Z: rows in 4 groups, each row roughly a mix of its group's directions:
Z (124 x 10):
[[-40 -27  15 -45 -13   8   1  -6   1  13]
 [-14  -4  -1  41  -4  12  -7 -36 -40  10]
 [ -1 -13 -35  -6 -18 -36   4 -20  39  -9]
 [ -8 -32   3 -16  33 -17  37  16 -26   4]
 [ 53 -26  -1  -5  17  16 -23   9  -3 -19]
 [-23   6 -23 -23 -16 -52 -16   0   4 -13]
 [-13  -5 -23 -47 -33 -16  18   2 -21   1]
 [  8  16 -51 -19 -10 -15  23 -29   2   7]
 [-42 -20 -13 -21  -6  -7 -46   0   2   5]
 [ 37  -2  39  40   7  -3  -6   5  19  -4]
 [-20 -18   6 -17   9  24 -46  29 -10  17]
 [  7 -22   7   2  11  31 -53  16 -16  -9]
 [ 12   6  28  -6 -24 -43   9   4  24  31]
 [  8  25  20  13 -24 -28 -14  20 -41  12]
 [ 16 -17 -47  20 -22 -13   0 -28 -19   8]
 [-15 -25  -6 -29  32 -22  35  18   8 -13]
 [ 11  -8  22  -8  17 -57   9  -7  23  -8]
 [ 22 -27 -43  -4 -12 -27   6 -13  25 -18]
 [-30  15  -8  36 -27 -13 -25  -5 -30  -9]
 [ -4  14 -21  22 -13  31 -24 -37   4  28]
 [-28 -12 -26   3   7   6 -25 -28 -20 -39]
 [ 11  10  29 -33 -28   0 -17  27   1  33]
 [-25  10 -10 -45  -2 -17  42  -5   5  10]
 [-51  31  12   2  -4  -1   9   3 -27 -22]
 [-50   1 -43   0 -16   9   0 -20   5   3]
 [-35  -7  -5  -1  21 -13 -26 -26 -36 -22]
 [ 20   0  27  34 -14  -5  23 -40  20  -4]
 [-17  -2  32  -1 -30  27 -11  -7 -18  40]
 [ 48  24   4  12 -24   7 -10  24  22 -13]
 [-52   8  -8  -8  -5  -2  43  -6  -4  12]
 [-27  -4  22 -14  40   7  15 -23 -25 -24]
 [-32  27 -10 -13 -36   6  21   3   0  35]
 [ 22  15  15 -44  -9  13   7  32 -19  21]
 [-10 -14 -35  -3  34 -32  31  -2  17 -13]
 [ 43   3 -15  -2   9   0 -30  10 -28  33]
 [ 35 -20  19   3   0 -24  -8   3 -46  15]
 [-50  17   9 -19  -3 -23  -1   3  35   5]
 [ 15 -16 -33  -7 -19  27 -35   7  23 -23]
 [ 31   8  -1   5  -7  17  27  29  40  23]
 [ 49   1  22  14 -23  21  -8  17  -7  25]
 [-20 -13   4   9  25  23   5 -34 -23 -39]
 [ 28  -2   5  33 -18 -28  18  -5   0  41]
 [ 35  -8  17 -25  26 -25   0  29  11 -23]
 [  1 -22  -5 -30  15 -35  16  32 -27 -12]
 [ 27 -15  -5  25  35   3 -40  12  14 -15]
 [ -1  14  26 -41 -46 -15   4   5  -9  -1]
 [-21   8 -17 -13 -43 -14  11  -7  -8  42]
 [ 19 -12  10  14  16   9 -26   3  51 -26]
 [ 44 -25  -9 -10 -30 -12 -29  -3  12  17]
 [  7  15  15 -15  29   9  20  38  27 -29]
 [ 29   1   4   9  13  21 -37 -18   9  40]
 [  3 -11  52  31  -2  11 -12  26 -12 -12]
 [-25 -25   7 -25 -11 -10  -8   8 -51 -13]
 [ 48  15  -1   3 -11   7  37   0  32   2]
 [ 56  14  -6  22 -13   6  -2  20  15 -17]
 [ -4  16  39 -17 -49 -10   5  -1 -22  -4]
 [-22  47   2  36   8 -23   2  -8  16 -12]
 [  8  14  -8  33  51  20  18  -4  10 -15]
 [-14 -21  47  15  12  10 -16  38  -9  -6]
 [ -7  -9  11  17  48 -29   7 -19 -22  22]
 [-35   0 -30  -4  -3  37 -25  -1  28 -13]
 [ -5  29  -8  40  33 -26  22  -7  13   5]
 [ -2 -10  48  36   6  18 -21  22  -3 -10]
 [ 11 -18  32  19   7   4 -20  43 -29   1]
 [-23   1  -9 -55 -12  -5  18 -15   8  23]
 [ 49 -23   0 -14  -3  14 -17  15  31  16]
 [ 27 -26  17  19  10 -49  -2 -16 -16   0]
 [-54 -10 -16  -7   0   9 -35  -1 -20   0]
 [-30   0 -26 -25  22  12 -38  11   4 -26]
 [-40  23  16  28  17   0 -22  17 -28  -2]
 [-34 -11   8  10  -6 -16  34  14  -1 -44]
 [-23  35 -13 -11  -5  39  25   9  26  -6]
 [ 41 -27  -8 -20   5 -23 -18  -2  17  31]
 [  9  15  -2  16  44  -9   2  20  25 -38]
 [-37  -9  -2 -20 -35  -3   8   8  -7 -42]
 [ -2  -7  26 -43   2   7  33 -25  -9 -24]
 [ 18 -38 -25   5  41   8  22  -6 -18   0]
 [-39   4 -11  37  11   8  25 -29  19   3]
 [ 43   3  14  17  31   6  21   1  14 -32]
 [ 22  -8  -3 -30  20  28   2  31  22 -32]
 [ -1  -8  22 -10   7 -47 -11  -1  44  -3]
 [ 15  -4 -27  30  31   9  -9  25  29  24]
 [ 19  23 -10  40  23  23   3  -2  14 -35]
 [ 47 -18  21   9  -3  -8  -9   7 -39  14]
 [-10  10 -25  -2  14 -29  55 -11   5   0]
 [-43  -4  38  -4 -31  21   8  -2  -9  13]
 [ -4   6 -25 -47   3  -2 -16  36 -23   6]
 [ 23  -5 -27  20  20 -32  22 -10  15 -33]
 [ 27  12  29  13  -7 -12  11  25 -27  39]
 [  4   8  45   3 -41 -10 -15   0 -30   5]
 [ -2  21  16 -29  -1 -32   5  31   7  37]
 [-31  32  33 -16   6 -18  26  15 -16  11]
 [-32  19   2  19  11  42  -6  20  -1 -31]
 [-29  -4 -25  -8   0  -3  -1 -29  46 -23]
 [ 41 -17  -2 -18  16 -12  -2  14  28  37]
 [-15 -10 -36 -16   1  21 -38   0   8 -35]
 [ 56 -16 -12 -13  -4 -26  21 -10   6   0]
 [-25 -15  57   9 -15  22  -6  -3   9   6]
 [ 21 -13  22 -21  23 -12 -16  47  -6 -18]
 [  6  -2  -9  10  22  55 -18  10  -8 -29]
 [  0 -36 -44   9  -1 -15  10 -33   8 -17]
 [-31  44   9  28 -11 -16  -7 -19  20   4]
 [ -3 -24  -3 -19  34 -29  31  25 -21  -6]
 [ 25  -3   8   6 -10  29 -58  -5   2   7]
 [-19  10 -27 -14 -19  30 -33 -31  15  10]
 [ 15  12  11  47   6   7   9 -37  27  -3]
 [ 43   4 -12   1 -27 -15   2  11 -43   6]
 [ 16  11  -7  -6  11  18  -1  46  39  21]
 [-13   2 -28  -3 -17  -7 -24 -40  34  19]
 [ 31  17 -13   4   9  15  -3  -2  57   8]
 [ -7   1 -19  50   3 -25  15 -32 -15  -4]
 [-45 -16 -14 -29  31 -21  12 -10   9   2]
 [ 42 -17  24   8   0   0 -17  13 -42  12]
 [-23  19  33   8 -37  -4 -12  -9 -16  33]
 [  5   9 -37  11  15 -29  46 -17   5  -5]
 [-58   8 -23 -17  14   6  -3  -6  12 -19]
 [-23   8  -5  59  -4   6  16 -25  -3  -4]
 [ 40   0  -7   7 -29  11  15  20  36  21]
 [ 42 -16  -7  -8   0  13  37  -5  35  11]
 [ -9   6  17 -39 -22  -6   4  15  47  12]
 [ 12  10   6  -4  23  35  23  34  35   5]
 [-28 -13  11 -11 -19 -30  17 -18   5  44]
 [  3 -13  22  -5   1 -53 -11  -5  36   2]
 [ 27 -12  26   2  -1 -22 -21   7  50  -1]]

the two rows of each list that fit no group, in list order (the others fit one group, some only roughly):
  * q_498: [-19  13   6  29  40  29  12 -22  21  12]
  * q_171: [ 16 -30   5  20  -8  23 -54   4  -6   2]
  * q_321: [ -7  24  32  -9 -35 -10  -4  31  23 -23]
  * q_91: [ 33 -34  -6 -17   5   7 -47  10  -8  -2]
  * q_564: [-43 -15   3 -13   6 -38  -7 -30  16  -7]
  * q_163: [-11  40  39   3 -25  11 -12   8  18  23]
  * q_5: [-26 -25 -12  -7 -17  24 -18 -45   2  18]
  * q_790: [-39  24  24 -24   2  16  19   5 -15 -31]
  * q_137: [ 48 -14 -11  -9   7  36 -10  11 -27  -7]
  * q_413: [-31  32 -16 -40 -12  -4  21  -5  20 -12]
  * q_119: [ 33  -3  30  31 -14 -20  -9  -3 -36   6]
  * q_102: [  6 -29 -25  15   1  20 -33 -28  -6 -32]
  * q_35: [  9 -12  47  18  17  22 -29  13  22  -2]
  * q_713: [ -6  -5  32 -33 -23 -21  37  -5   6 -22]
  * q_315: [-40  37   6  -9 -15   1  37   7   4  17]
	q_564; q_119
  * q_210: [ -5  -5 -25  15 -19  -1  -8 -29  27 -46]
  * q_467: [ 41 -25  23  38   0   7  22  -6   6 -10]
  * q_688: [-23   8  41 -18  -2   1 -32  32   1  20]
  * q_419: [ 30 -32   6 -10  -4 -23 -47   7  15   3]
  * q_984: [-39  24  33 -30   8   2   7   8 -22 -18]
  * q_722: [-15 -21  39   0  -3  10 -26  26  30  22]
  * q_463: [  4  18  23 -34 -38  15  30  16  14  -7]
  * q_392: [-25   5  26 -32 -12 -23 -30  -3 -32  -9]
  * q_814: [ 45 -10  13  14  15  16  16  21 -28  24]
  * q_415: [ -4 -18 -35  12 -16  15 -29 -26  -6 -35]
  * q_295: [ 23   1  16 -14  34   2  33  22  25  27]
  * q_272: [ 60  -3  15   2   6   0  23  11 -21   0]
  * q_64: [-27  15 -14 -27  -1 -25  42  20 -18  -4]
  * q_184: [ -8  21  10  23 -23  30 -14  13  42  19]
	q_467; q_722
  * q_239: [ 42   6   7  43  -6  -2 -12  19  23 -16]
  * q_101: [-24  -1   9  18  43  -7  37 -21 -16   6]
  * q_282: [-32 -26  -4 -24 -20  -8 -27  -7  34  19]
  * q_371: [ -4  -4  44  12  22 -14  26  37 -13   5]
  * q_318: [  4 -17  36 -19 -31 -16  20  23 -22 -22]
  * q_625: [ 32 -15 -11  26   0 -36  28 -16  -2 -25]
  * q_788: [-48  -9  26  13  -5  20   1  24 -23  17]
  * q_734: [ 21  16  30   1  15  15  15  41 -32  -4]
  * q_757: [-59  -1  -3   0  26  15   8   8  20   7]
  * q_863: [  5   8   3  37 -35 -28 -21   4 -20  26]
  * q_20: [  5 -10 -10 -32 -14 -21  19 -43  29  -8]
  * q_823: [ -7  13  -7  -6 -46 -14 -46  14 -12   2]
	q_239; q_282
  * q_529: [  9 -18  28 -27 -24 -20  15  25 -30 -20]
  * q_704: [  3   8   9 -48  15  27  11  21  31 -11]
  * q_162: [ 32   0   0 -12 -30 -29  31   5 -25 -23]
  * q_422: [  7  12 -27  12  -1 -38  35 -21  28   7]
  * q_898: [-37  15  -6 -20  34  -8  28  23  18 -12]
  * q_668: [ 26 -23  13  41  29   8  -8   2 -30   6]
  * q_702: [  8 -12  -2 -12  -7 -45  37   0  -2 -35]
  * q_48: [-14  21  -6 -41  -4  39   0  29 -17   6]
  * q_615: [  1  12  -8  44 -23  45   7  -8 -12   9]
  * q_922: [  2  -1  47   8  26   0 -25  23  29 -11]
  * q_743: [ 11   5   1  26 -34 -41 -13  -2 -15  31]
  * q_375: [-14 -15 -26 -20  12 -17   6  -9 -55  -3]
  * q_888: [-25  10  12  21  53  16  20 -14  -4   1]
  * q_316: [ 25  -1   2 -16 -52 -22 -23  18 -11   0]
  * q_387: [-45  10 -15  -4  20 -18   6  -7  24 -35]
	q_422; q_668
  * q_672: [ -3 -30   7 -51  11   1   5  32 -16 -10]
  * q_357: [-16  31  30  -3  21  21  -8  44   0   2]
  * q_191: [-39  -3  22 -32  -1 -12  24   8  33   9]
  * q_459: [-23  45  19  -6 -36  13   0   3  15  21]
  * q_170: [-26   6  14  32  -9 -10   8 -29 -40 -21]
  * q_78: [-42   8   2  25  36  -1 -11  -8 -30 -14]
  * q_827: [-16   4   5  33  45  22 -16  -4  22  19]
  * q_118: [-28  17   6 -14  22  40   9  17   8 -35]
  * q_337: [-29   4 -10  -1  27 -45  16 -10  -7  31]
  * q_447: [-23  10 -17  29  -5  40 -28  16   5 -24]
  * q_113: [ 34   8  42  32   5 -15  26   1   9   5]
  * q_97: [-41  32   5 -14  -4 -24  32   1  22   8]
  * q_611: [ 18  -5  -2  24 -25 -46  -8 -13 -13  30]
  * q_80: [-33 -31  20 -20 -17 -19 -24  -4 -28 -12]
  * q_356: [-33  -9 -26 -46  23 -12  13  17  -1  -1]
	q_459; q_80
  * q_433: [-43  29  13   7  -4  21 -24 -23  10 -20]
  * q_568: [ 27  11  24  39 -38   7   4   7 -17  16]
  * q_229: [ -9  11  15   1  -7 -26  60  -2   0 -17]
  * q_768: [ 36 -33   1 -14  13  28   5  23 -28  13]
  * q_334: [ -1 -25  -7 -26   0  14  27  -1  47 -24]
  * q_967: [ 17 -23  18 -21   3   1   6  40 -42  -5]
  * q_469: [ 48  10 -20 -25  -1  17  -1  11 -18  28]
  * q_669: [  7  21  10  40  25  18  21 -16  19  29]
  * q_350: [ -3  19   9  40  42 -26   9   1  19  -8]
  * q_654: [ -6 -29 -33 -23  18   6  12  -1  24 -38]
  * q_391: [ -5  -2  53  17 -36  22  -8   3   0  -9]
  * q_18: [-33  24   8  22 -27 -35   8  -5 -27  10]
	q_469; q_350
  * q_153: [-8  0 35 23 36  4 16 40 -4  8]
  * q_431: [ -9  46  -6  19 -30  31   1 -22  -8   2]
  * q_680: [-12   7  30 -39 -23 -21 -26   0 -27   2]
  * q_583: [ -4  18  -2  17  23  33   8 -23  44  15]
  * q_455: [-39  -3 -12 -11   8 -21 -28  -6  -2  44]
  * q_764: [-11  26   5  23  12  28   0 -25  43  17]
  * q_161: [ 27 -38  -6   0  17 -19 -25 -11  22 -30]
  * q_236: [ 19   2  32 -18  15 -18  13  25 -33 -30]
  * q_962: [ 28  11  14 -40  18 -17  36  18   7  -6]
  * q_775: [ 33 -36   3 -17   6 -29 -36   3  12  -6]
  * q_887: [26  5 26 -8  9  2 46 15 21 27]
  * q_594: [-19  25 -24 -23  -8 -15  36  19 -31   7]
  * q_748: [ -3   4  30 -30 -18 -20 -43   8 -23   7]
  * q_481: [ 20   7 -41 -29 -22   5  32  -8 -10  18]
  * q_674: [-34   0  -8  11  -7  -1   5 -16  25 -52]
	q_455; q_236
  * q_265: [ 35 -10  15  17  18   9 -25 -18 -29  32]
  * q_232: [-36  -8 -14   5   3 -40  26 -29  19  -5]
  * q_169: [-29   4  -8 -40   2   3 -11 -33 -35  -9]
  * q_857: [-11  29  12  48 -16 -14  -2 -20 -23  14]
  * q_566: [ 14  12   0  39  18  19 -31  27 -26  12]
  * q_521: [ 15  -5  -8 -38 -30 -14   7  32 -32  -9]
  * q_156: [  8 -22 -28  -2 -20 -12   3 -51  10  22]
  * q_841: [ 28 -18  30  26  17  12 -32  12 -26  -8]
  * q_116: [-27 -12  15  -8 -36  18  -3 -19  -8  43]
  * q_544: [ 25   5  17   2 -35  43 -25  16  -5 -12]
	q_265; q_169
  * q_324: [ -4   7  -5  -4 -61  -1 -28 -15  12  -6]
  * q_168: [  8  -4 -44 -30  -3 -32  25 -14   7 -15]
  * q_799: [-44   6   2  22  35  -6 -15 -10 -31 -11]
  * q_536: [ 55   5 -26   4 -19 -19   7 -12  -9 -18]
  * q_637: [ 19   8  -3  20  10 -54  16 -18 -21 -12]
  * q_534: [  4 -25 -38  27  -3   5 -25 -28 -10  26]
  * q_115: [ 23  -2  17 -34 -31  -9   1  23 -35  15]
  * q_542: [ 18 -33  13   8 -15  -4 -52  10  -6  18]
  * q_973: [-20 -20 -20 -26 -31  -6 -27 -29   9  23]
  * q_138: [ -1  15  -5 -39 -25  14  12  46  -9   8]
	q_637; q_138
  * q_821: [-19  22  -2 -49 -28  -6  23   2  12 -17]
  * q_492: [ -7  20 -34  29  32  10  -6 -25  24  12]
  * q_848: [ 42 -17   6  16 -35 -23 -18   1  -4  25]
  * q_430: [  5  18 -17   6 -11  33  -5  -4  50  25]
  * q_636: [ -4  24  34  25 -13   9  -1  -2 -36  33]
  * q_460: [ 15  15  16 -25  -1 -30  11  44  25  -7]
  * q_645: [ 32 -32  28  17  -3  -5  22  12 -15 -31]
  * q_288: [-19  32  -4   4  12 -19  54   7   2 -10]
  * q_290: [-30   2 -22  30  -5  -3  19 -24  19 -37]
  * q_135: [-57  -5  -5  13  12   0  18  -6  22 -23]
	q_430; q_645
  * q_30: [ 16 -27 -29  -3 -19  12  -3 -40  28  17]
  * q_711: [-31 -21 -11 -35  18   3 -27  34  -7   0]
  * q_320: [  7  -2  -2 -26 -12 -13   8  17 -57 -20]
  * q_181: [-32 -14  34  33  14  14   2 -13  28  14]
  * q_914: [ 25 -19  29  23   6  20 -38 -21  20  -3]
  * q_192: [ -7 -17 -23 -39 -19  -1 -13   1  31 -33]
  * q_897: [ 20 -19  -4 -48 -30  -4 -19  22  -4 -13]
  * q_803: [-15  31  25 -10 -20 -30  33  11 -10  23]
  * q_845: [ 30   1  16  26  19 -24  22  25   6 -34]
  * q_148: [ 31   0   8   3   4 -17 -12  32  19  46]
  * q_833: [ -8  -4 -20  12 -18   5 -13 -34  24 -47]
  * q_244: [-20  -4  11 -23  22 -38 -17  17  27  27]
  * q_939: [ 34 -32 -33   2  -4   6  14 -13  29 -23]
  * q_198: [ 30  -2  -9  25 -10  18 -46  20 -20  -9]
	q_320; q_244
  * q_279: [-11  29 -29 -22 -11  26  43  -3  -8  12]
  * q_849: [-21 -14   9 -49 -12 -12  22   4 -10  32]
  * q_60: [ 51   9  14  32 -10  -8 -18   9  17 -17]
  * q_985: [  6  15  25  33 -29  -6 -17  30 -13  29]
  * q_941: [ 35 -13 -29  34  31 -15 -19 -10   8   2]
  * q_388: [ 53   6 -13  13 -10 -34   9  -6  -4 -23]
  * q_92: [ 24   8 -46 -16  -7  16   5 -32  19  16]
  * q_798: [ 22  -2  38 -40  -3  -9 -20  28  -2  16]
  * q_269: [-39   0  15 -31   8  25  -7  11  -6  38]
  * q_890: [  8  -6  19  31  30  20 -28 -17  34  -3]
  * q_427: [  1  -4 -19  17  24  27 -48  16  -6  22]
  * q_14: [ 13   2 -30  -9  -3  18 -24  37  39   5]
  * q_940: [ 15  -4 -22  46   0  -4  31 -32  -3 -11]
  * q_855: [ 51 -20 -16  10 -13  -2  15 -14  24  23]
	q_60; q_92
